In the rows, 128 means zero.
Each path below is one point turned by a fixed rotation once a step. After each direction that follows a path, write how fast that rotation turns it, in degrees each step (0 if it stays still).
Each turn is a multiple of 5 degrees from 10 to 175, or 0.
Each row of a path follows its step; steps can be skipped.

step 1: [127 122 137 135 122 135 114 124 130 131 134 123 120 132 128 146 147 123
 126 131 128 134 131 119 125 140 118 120 133 131 121 120 117 146 120 125
 132 134 140 132 129 133 114 134 132 130 140 131 119 121 131 132 118 123
 123 153 126]
step 2: [121 121 131 141 122 123 124 128 134 129 129 122 122 126 112 121 129 127
 136 128 132 130 125 128 134 120 144 126 116 127 114 107 140 119 126 113
 130 137 124 148 120 137 114 120 118 123 140 126 119 127 137 139 120 122
 134 130 124]
step 4: [117 129 135 127 126 130 119 125 123 128 133 126 118 136 126 133 141 118
 132 131 130 133 120 117 132 130 110 140 116 117 133 137 124 145 118 142
 127 138 129 147 130 138 131 138 120 139 120 132 125 121 142 136 112 129
 133 132 134]
step 7: [134 125 132 120 138 123 131 133 131 132 121 122 117 136 111 120 132 122
 126 139 124 131 127 122 127 122 136 131 113 119 138 136 140 139 134 140
 134 147 122 136 127 134 133 133 128 132 118 131 122 141 138 144 119 125
 137 128 110]
step 8: [119 129 123 119 128 138 117 130 133 128 126 120 133 135 128 124 142 118
 130 134 125 127 132 109 139 125 135 124 145 128 144 139 123 131 112 124
 122 139 134 126 142 141 126 131 139 132 126 121 118 127 121 130 103 125
 124 134 127]
step 9: [117 121 134 148 133 138 127 128 137 124 127 128 127 141 133 133 136 134
 132 127 126 136 129 124 138 128 127 115 129 123 119 118 117 150 123 122
 130 140 114 127 130 127 112 128 129 115 139 132 126 126 144 134 112 134
 130 123 122]
step 10: [141 122 132 119 127 131 133 129 134 134 122 127 123 130 117 137 144 134
 131 142 127 133 128 122 137 135 144 125 121 134 121 123 145 130 131 125
 129 144 119 146 135 129 118 122 123 119 136 130 119 131 121 132 138 123
 126 138 107]
step 11: [115 122 123 132 121 128 119 149 123 121 131 116 125 128 113 140 141 120
 125 130 143 108 126 116 131 125 139 131 128 122 138 130 120 124 126 136
 129 140 122 138 132 135 131 132 129 127 124 129 125 121 121 147 119 116
 123 125 122]
step 12: [120 122 130 140 128 137 122 123 130 140 125 127 120 127 127 131 149 136
 128 125 122 129 133 119 139 117 118 128 117 115 139 129 120 134 118 117
 114 143 126 127 142 130 121 127 123 141 121 121 123 125 151 129 127 123
 135 123 125]
Speeds:
[130 130 127 128 128 126 126 125 126 129 127 127 132 126 124 125 127 130
 130 123 127 129 128 129 130 125 128 128 127 126 128 130 132 131 129 125
 130 131 124 127 128 129 126 128 123 128 126 130 127 129 134 128 130 128
 127 129 127] : 145
[123 126 129 126 128 128 125 127 127 127 124 126 130 131 128 129 130 132
 126 127 124 127 127 126 129 129 130 127 128 128 126 125 122 128 133 129
 127 128 127 125 129 124 131 129 129 127 128 130 128 130 131 127 131 129
 130 126 132] : 125
[127 128 126 132 128 127 127 131 124 128 132 127 131 129 125 132 128 127
 123 123 129 129 130 128 126 126 127 126 126 128 127 130 125 130 127 130
 127 129 126 126 128 126 128 130 132 126 128 128 128 127 127 123 126 131
 126 129 125] : 135
[126 124 127 129 131 128 128 130 128 130 130 130 126 129 125 131 125 129
 127 130 127 133 129 128 129 129 124 130 127 124 127 127 128 127 132 126
 128 127 128 129 126 132 125 129 127 128 128 128 132 129 131 131 125 130
 127 123 130] : 145
[130 122 129 131 127 126 127 128 129 123 128 127 131 130 129 134 128 129
 131 132 133 130 126 128 125 126 128 129 131 127 125 128 133 128 129 128
 129 130 128 126 129 128 127 131 128 129 127 130 127 128 128 125 131 127
 128 130 129] : 80
